One vector is turned by the same rotation once a tick. Each row is the vector after some number of ticks, and that number follows the row.
The counts run from 0 to 401.
[  5  13  -4  -2  -6  -2 -17   7 -11   5  21  18  -7  -4  12   8   1  -3
   1  -6  -1   0  -7   4 -16  -2  -8   7 -21 -22  10  -1  12 -14   6  23
   9  -1  -7  15   9  -9 -18  10  -4   2  10   8 -32   9 -10 -10 -12   6
  28  19   6  -4   8  10  15  23 -10 -11] => 12
[-10   1  -2  -2 -16  -8  25  -3   0 -15  -3 -12  -6   9  -6 -17  10 -11
  12  -1 -14   2   6  12   5   1 -12  -4  -4  -5  -3  14   8 -13 -19  -4
  16 -11   2  15 -13 -23  -5  -6  11  -5  13  -5 -15 -15 -11   0 -30  18
  -5  -6  12 -18   1  -4  12  -5 -10  -9] => 235
[ 16  10  -2   0 -29   2   7  10   5   3  -4   0 -15   3  24 -18  -1 -25
  23   4 -10   1   4   3  13  -8   4  -1 -19 -11  18  -8  17  23  -1  11
  19  -8  -4  -4 -16 -12 -17   9  15  -6  19 -12  -9  -3   2  12   2   2
 -19   6   1  -1   5  -3 -10  11  -7 -15] => 108
[ 12 -23  19   7 -17   1   7  -3  -3   7  11  13  -7   9 -18   3 -15  -6
  -1 -15  28  16 -16 -23   4 -17  -2   1 -13   6  -5   4   2   2  -4  15
  17 -18   4  -1   2  -2  -7  14  14   7   5   3 -19  -4  18   6  10  -3
  10   2  -1  -4  21  10  20  15  11  -9] => 305
[  9   6   4   8 -14 -17   7 -16 -18  20   3   4   3   7   5  -8  -6  -5
   5 -14  -1 -16  -9 -28  -4   5  -1   8 -21  12 -16   8 -10   8  -4 -24
  17 -11   3  24   7  -9  -8 -14 -11  -6 -18 -17 -17  -5   9 -11 -24  -5
   8  -7   4  -9  -5 -13   0  -3 -16  -5] => 58
[  4  -8 -19   3 -32   1  -2   8 -10   3   8 -14  -1 -12  -4 -11   3  -4
   7 -17   0  21   7   6   5 -16   4   2 -19   5  10 -17   3   5  10 -18
  -5 -20  -4 -11  -9  -8  -9  13   6   0 -11  -2 -15   2  10  -2   5  -8
 -21  20  22  17  -5  -2  12 -18  -9   6] => 91
[ -8 -16   8  13 -25   0  10  -1  -7   0  -2  -7   9 -18  -9   7   8   2
  -2  -9 -15   5  -4  -6 -17 -14   4   2 -15   7  -6   6  14 -12 -20 -13
   4 -28  16  18   2   7 -19  -9  -4   5 -12  -7 -18  -3   4  -3   0   8
   5   1  26 -19  -8 -12  18 -20  -6  -4] => 74
[  6 -12  -5  -4 -19 -12  19  -9 -15   1   2 -12   0  -1  -1  -9  -6   9
  -2 -16   6  -6  -3 -26   4   3  -8   3 -24   9 -18   3 -10   8  -6 -30
   5 -15   7  24  -5 -14  -2 -11  -7  -4 -10 -11 -14 -13   0 -19 -31   3
   6  -5   0  -5  -9  -7  -1 -12 -12   0] => 60
[  3  18   8  12  -9 -14  12  -1  -8  -1   2   6  11  16  -5  -9   7 -16
  16   3 -17  -8  10   8 -13   1   1  13  -1  -8   4  15   3 -18 -18  -5
  18 -11   5  18   8 -19 -14  -5  -3  -9  10 -11 -16   3   4   1 -22  17
  -1  -6  19 -20 -11  -6  17  -3 -11 -20] => 232
[  6 -13   7  -9 -27  -7  14   7 -14   2   8   3 -21  -3   4  11  -6  11
 -12 -13  -6  -2  -2 -24  13   0   1   9 -24  -2  -7  -2  -3  15   0  -1
   5 -13  12  29 -10   2   1 -13 -19   4  14 -13 -17   0   1 -11  -4  10
  16  14   4 -22  -5  16  -5   5  -8 -10] => 294
[ -3  12   2  -5  -4  -7 -19   5  -3 -10  15  15  -9   6  -3   0   0 -13
   1 -16   5  18  -2  -3 -11 -13  -4  -7 -18  -3  -3   2  17 -20  -3  15
  13   4   1  -6   4  -1  -3  13   4   6  15   7 -29  -2  -1 -11  -3  11
  16   8   6 -15  31  21  24  17   4  -3] => 18
[  3   6 -17  18 -23  -1  -1   7   5   8   7  -1  -9 -19   1  -6  15   2
  17 -17   0   4 -10  -3 -16 -11   9   7 -24  11   3  -6  -2   1  -4  -7
   2 -20   1 -12  -4   5 -24   6 -13   5 -23 -14 -21   2  18   2  16 -10
  -3  20  19  16 -19  -1   6  -4 -17  -1] => 88
[  2  -5 -15  15 -26  -7  -5   4   0  12   5   2  -7 -17   3   0  15   4
   4 -19  -2   4  -4   1  -7 -12   6   8 -17   0   4 -10  -4   4   7 -10
   4 -27  -4  -7  -7  -3 -21  13  -3   3 -22 -11 -18   6  13   4  11 -10
  -9  26  26  18 -24  -6   6  -9 -20  -1] => 89
[ 27  23   6   6 -15 -15  -3  -8  -4   4   7  10  -1  10  22  -4   1 -13
  14  -5  -1 -19  -2 -11   6  -2 -10   1 -25 -15   4  22  -4  -1   4  -5
   8   8   8   1 -11 -11   4 -16  -6 -11  13 -14 -11  -7  -1  -6  -9   1
  14 -10  -3 -15  -6  -4   5  33 -13 -16] => 398
[ 19  17 -19   1 -10  -5 -13   1   6  -3  18  -2  10   4  14 -16   0  -9
  10 -19  13   6   9   8   2 -20  -7   1 -26  -4   5   6   5 -10  16  -3
  -3  -3  -2 -35 -11 -18  -3  16   1  -7  12 -10 -10   5   4  -4   8  12
  -1   9  -4  11   9  14   4  18   2   7] => 381
[ 18  -6  -5  -5 -14 -14   3   0  -4  -2   7  -8  -8   7  13   4   4   6
   8 -12   4 -21  -2 -11  14  -6  -8   5 -24 -22 -10  27  -9  -3   5 -11
   3  -1  12   6 -23 -16   9 -15  -1  -9  15 -17 -11  -6  -6 -13 -19   1
  15  -5  -1 -12 -14  -4   1  27 -20 -17] => 400
[ -9  -6 -12   5 -37   7  12  -5   7   4  -3 -11 -15 -21   2  -7  18   5
   1 -16   0  10  -6   0   0 -13  -4 -10 -21   9  -2 -11   2   6  -8 -12
   4 -27   3   0 -19   6  -3   1  -2  12 -17   1 -17 -16   0  -2   2 -10
 -10  10  19   0 -15  -7  13 -18 -18   2] => 83
[ 18   9   1  -3 -17  -4   9  -9   2  -6  -3 -10  -3  10  18  -8   1 -14
   6  -8   0  -4   9  -1  26 -14 -10  -6 -26  -9  -5  18   5   0   6  -4
  11   5   8  -8 -27 -15  14 -13  10  -9  30 -15  -4 -12  -8  -6 -10  16
   2  -9 -11 -19   6   8  -3  19  -1  -8] => 395
[ 12   2  -3   2 -19 -10  11 -21 -11   8   8  -2   4   5   0 -18 -12  -4
   6  -9  18   4  -9 -29  -4   7 -12   0 -22  20  -3  -3   9   1  -9 -13
   5 -11  -1  17  18 -15 -13 -10   0  -3 -12  -7 -21 -10  13  -6 -15   6
   5 -21  -6   9  15 -15   8  -8  -3  -1] => 63
[ 22  20  -7   6  -3 -17 -15   3   2   7  19   8  20   9  17  -3   6 -11
   4 -16  -1  -2  11   8  -1 -22   5  13 -14 -14   5  18   0 -13  17   1
   7  -7   3 -20  -6 -17 -11  12  -6 -15   9 -16 -12  20   9  -1  10  11
   6  11   6   8  -7  10   2  25  -8  -3] => 383
[  3  -9  -1 -18 -12   6  21  -5  -4   7  25  -4 -14  13  -2   0  16  -7
  -3 -16  -6   7   8  -7  16  -7 -16 -11   3  -5  14  15 -16   6   7   8
  13 -16   7   9 -21  -4  15 -12  -9 -11  10   8  -9   6  -4  12  -8  10
   6  14  11 -12   7  12  16  19 -26  -6] => 136
[-13  14  -3   5 -14 -12 -12  -9   7 -10  20   6  11   9  -1   8  20  -8
  -4 -18 -23  17  10   0 -14  -6  -7   1  -2   6  -5  11   7  -8   0  -2
   3 -14  -3  -2  21  -7  -3   3 -10  -4  -6 -13 -20  16  -1   5  -4  16
   6   4  39   2  -5   0  24   0 -23   5] => 255
[ 13  14  19  16 -22  -7 -23   8  -6  -9   8   7   7   5  13  15  -9  -3
   6 -10  -7   4  10 -20   5  -8  11   6 -24  -3  -9  -6  22  19   4  -7
   8   2   8   7  16  -5 -13   7  -1   5  12 -26 -14  12   1 -15   5   7
   7  -6   8 -11  11   6  -5  20   1  -1] => 284
[ 15  19  12  15  -3   0 -17  -5  -2   1  -4   8  -6 -17  -6   9  -1  12
 -10  -1   1   2   2 -20 -14  -7  17  -5 -28  -5 -16   0  12 -10  -3 -10
  15  -3  13  19  -3  16  -9   2   3  -2   4  -9 -27   0  -3 -25  -2  15
  22  -9   4 -24  -1  -7  14  -5 -10   2] => 179
[ 13  -7  -8  -2 -12  -9  -5   8 -10  -7   7 -11  17   7   7  -3  -1  -5
  -2 -16  -3   8  21  18  20 -23   1   4 -17 -15  -3  18   2  -9  18 -12
  -3 -10   6 -15 -25 -19   5   8   9 -11  22 -15  -2   7  -3 -13  -1  20
  -5   9   8  -7  -4  12   1  12  -2   5] => 386
[  8  37  -8  -2 -14   3  -9   2  -7  -3  10   7 -17  -5  18  -5   6  -2
   9  -4  -8  -2   4  -3 -11  14  -2  -2 -27  -4   9 -11  15  -2   1  12
  23  15  -3  13  10  -3 -10  -3 -13   0  12 -11 -21   7 -15  -5 -20  20
  14  12  -1 -15   3   7   1  11 -20  -1] => 4
[  8   8  -7  -1 -16   2 -15   2  -9   8   3  -1  -6  -3  28   9  11 -12
  10 -16 -31  11   0  -9 -10  -9  -6  10 -31  -9  -2  -4  -6  12  20  -8
  -8  10 -10  -4   0   3 -10 -11 -14   2  -3 -21 -16   6  -7  -3   0 -10
   6  19  19  -3  -2   4   5  20 -14   2] => 270
[  2  -5  -4 -18 -11  19  22 -11   6  -4  23  -7 -16  12  -2 -10  13 -12
   6 -17   3  11  -4 -16   9 -10 -20 -14 -12   4  12  12 -11  -1   0  13
  13  -2   4 -15 -20  -3   3 -15  -9  -4  12   1 -12  -3   4  15   0  12
   8   5   0  -8  20  17  12  20 -11  -6] => 138
[ 20  12   7  21 -15  -3 -24  -8   0  15   9  18 -18 -19   2  -6   2   0
  -9 -12  14  -6  -5  -8 -12  -2  11  -3 -28  -2   1   2  11  -6  -9   6
  23 -17   5  17   3  19  -9  11  -5  -3 -14  -2 -16   3   0  -6  -5   0
  18  -2  -5 -21   1 -10   1   4 -18  -5] => 186
[  6  -7   3  12 -17  -9  14  -8  -8   4   5   4  10 -10  -5   3 -10  10
  -6  -8   5  -4 -13 -22 -12  -2   2  10 -17   2 -10  10   2  -8  -9 -14
   7 -29   7  28  17 -13 -23  -8  -8  -2 -14 -11 -23   4  10  -5 -10  11
  15  -5  13   7 -11 -15  11 -13 -13  -3] => 66
[ 34  -6  -9  -4  -5  26  -5 -16 -15  10   3  -9  -5  -5  10  -4 -10  -7
  -9  -4   9  14  -2 -22   9  -4  -9  -5 -27 -11  -2  -6  -5   3  18  -6
   5   1  -5   9   1  -7 -17  -4  18 -11  10  -8 -13  10  -8   1 -17  16
   7  -8 -10   1  13 -18  -2  11 -11  12] => 168
[  1  10 -11  -9 -13  12  -6   1  -2 -17   4  -7 -18  -6   9 -16   8  -5
  -3 -10  -8   9  10   8  10   9  -2  -5 -23  -4 -12 -12  14   1   0  11
  25   4  -6   9  -4  -9  -7  11  10  -5  18 -15 -12   4 -21  -4 -27  26
  -5   3  -1 -17  13   6  -7  -2 -24   8] => 1
[ 10   5  10  13  -4   0 -13  -6   1  -3  -4   9  -9 -16  -3  11   5  16
 -21  -5   4  -2  -1 -11  -5 -11  15  -8 -24  -9 -23   1  10 -11  -3  -8
  20 -13  13  17 -10  18 -12   8   8  -3   3  -5 -22   0  -7 -22 -12  14
  18  -4   8 -26  -8 -13   8  -5 -16   3] => 180
[ 13 -21   3 -12 -30  -4  12  -9 -10  10   7   6 -22   5   9   0 -15   0
 -15 -14  12   9  -6 -22  22  -4 -11   1 -23   1  -5  -6   3  22  -2  15
  11 -17   2  24  -5  -4   3  -1   1   3  18   2 -20  -6   2   1  -3   3
   7   9  -7  -9  15  12   0   6  -5 -13] => 296
[ 12   4   6  -4  -1  23  -1 -10   1  -2  19  -1   2  12  -9   7   5 -13
  11 -15  17  23  -3 -21   4 -22 -15 -15  -7   1   4   7 -19  -4  13   1
   6   4   3 -31  -4  -8   0  -2   4  -2   6  -1 -13   5   5  10  -1  -1
   7  -5  10   6  22   1  29  28  -5   4] => 146
[ 28  -1  -3   4  13  14  -5  -6  -8   7   1   7  -3 -14   4   9  -5   2
  -5  -2   1  -1 -11 -26 -19  -9   5   7 -33 -13 -14   5   0 -15  12  -9
   7   3   4  15   3   3 -34  -4  11 -17   0 -20 -26  14  -1 -10  -5  16
  20   2  -1  -8  -2 -12   2  10  -7   5] => 171
[  5   5  -3  -1 -33   4  17  15  -2  -7  -6 -13  -9  -6  17  -4   5  -5
  17   3 -12   6  12   8  19 -16  11   0 -19 -14   6  -6   9  23   0  -3
  16 -12   4  -7 -29 -12 -11   7   8   2  18 -12  -3  -5  -9   0   0  10
 -21  16   8  -6  -8   4  -9   1 -12 -10] => 106
[ 27  -8   0  -2   4  10  -9  -8 -23  10   0  -2   3 -11  -5  15  -8   6
 -17   1  -7   7   1 -18  -6  -9   3   3 -25 -21 -11  -3  -4  -4  13 -16
   3  -9   6  28  -7   1 -10   0  18 -12  10   0 -27  10  -9 -19 -14  14
  13  -1   9 -10  -5 -18  20  -2 -14  10] => 173
[  6  19 -12  -2 -10  19   5   0   5  -6  13   0   4 -16  -1 -16   3   3
   9   0   7  16   1  -3 -13 -17  -1 -19 -16  -3  17  -7  30 -23  -6   8
  17 -18   9  -4  -7 -13 -26   7   7  -6   9  10 -24   0   0  -5   6  26
   3   3   3   5  14   0  12  -7  -2   5] => 358
[  3  18  -3 -16 -10 -19   1  24  -4 -12  17   8  -9  17  -8   4   2   5
  18   5  -5  -9   7 -17  -4  -2  11   4  -7 -12   6  -1   7   8  -3  -9
  13  -3  12   7 -17 -15  -6   4  -3 -11  19  -8 -30   9  18 -14  -5   5
   2  16  14   5 -10  13  19  10 -16  -8] => 119
[ 12   0 -17 -22 -17  -3   9  20  -4 -10  11  -6 -21  14   5 -13  -3  -4
  24  -1   3   0   5  -7   5  -6   1  -2 -21  -9   7 -11   9  10  -1  -4
  10   4   1  -1 -24 -20 -14   4  18  -9  21  -8 -25  -8   7  -4  -3   2
 -14  13  -1   6  12  17   4  11  -6 -10] => 115
[ 12  -5 -10 -19 -20 -13   7  20 -12   5   5  -2 -18  14   8  -5   1  -8
  19  -1 -14 -10   6  -4  11  -6   5   5 -11 -22  14  -7   0  21   8  -2
  14 -11   1  14 -26 -16  -7   6  12  -9  14  -8 -19  -1   4  -3 -13  -2
 -13  21  15   1 -10   6   5   9 -22 -14] => 113
[  0   7  19  -4 -21  -7   7  15  -1 -10  30   7   1  16 -10   7   7   1
   7  -9   0  -5  16  -6   9  -6   7  -6  11 -12  14  12  11   9  -4   3
  24 -23  15  16  -7 -11   0   3  -7  -6  17  -1 -12  15   2   0  -6  14
   6   6  19 -14  -3   9  14  17 -24 -10] => 127
[ 18   2   6  11 -20   8 -16 -12   0   1   2   1 -14 -21  -6  -8  -2   1
 -16  -7  21  11   3  -9   3  -7   3 -23 -32   3  -3 -11  17   0  -4  -5
  17 -15   7  11  -9  16   1  13  11  -1   7  10 -17 -13 -10 -20 -12   7
   8 -14 -11 -24  16  -7   7  -4  -8   2] => 183
[ -2  -6  -3 -10  -4  -7 -17   2  -6  -3  11   8 -12   2   1   5  -3  -8
 -10 -15   4  20  -4   7   2 -15 -14  -5 -14 -15  -7   3  13 -17   6  25
  10 -11  -8   7   0  -9  -3  20  16   4  20  12 -28  -3 -11  -8 -12  10
  13  11   5  -7  25  14  15  13  -6  -4] => 16
[ 21  -7  -1   5   5  20  25 -11 -11  18  -6   1   5   4  -4 -14  -9 -24
  14  -7  16  20 -12 -17  -2 -11   5  12 -15  12   1  -2 -20  -1   5  -3
  18  -8  -6 -16  -4 -19 -31   3  16  -9  -9 -14 -10   7  15  17  -6   5
  -7   4   3   6   6  -7   9  -6   3   1] => 328
[  6  -1   4  11  -6  -6   9 -13  -5   6  -3   1  -5   6   7 -14  -7 -16
  16 -23   8  -7 -11 -29  -3  -2  -3   4 -27  13 -24  10   0   1 -11 -16
  21   1   4   5   3 -11 -15 -11   0  -7 -14 -26 -12 -18   7  -7 -21  -3
   5 -17 -11 -16  16  -5  -8   2  -1  -2] => 56
[ 11  12  22  22  -9  -9   3  -6 -17   4 -11   3  20   5   9   5 -10 -14
  19 -15  -2  -7  -3 -15  -2 -16   5  13 -21   6 -16  19 -10   4   1 -25
  12   0  11  -2   2  -8  -7  -7  -7   3  -5 -16  -2  -8   0 -16 -17   1
  11 -13   6 -25  -2 -10   5  15   0  -9] => 50
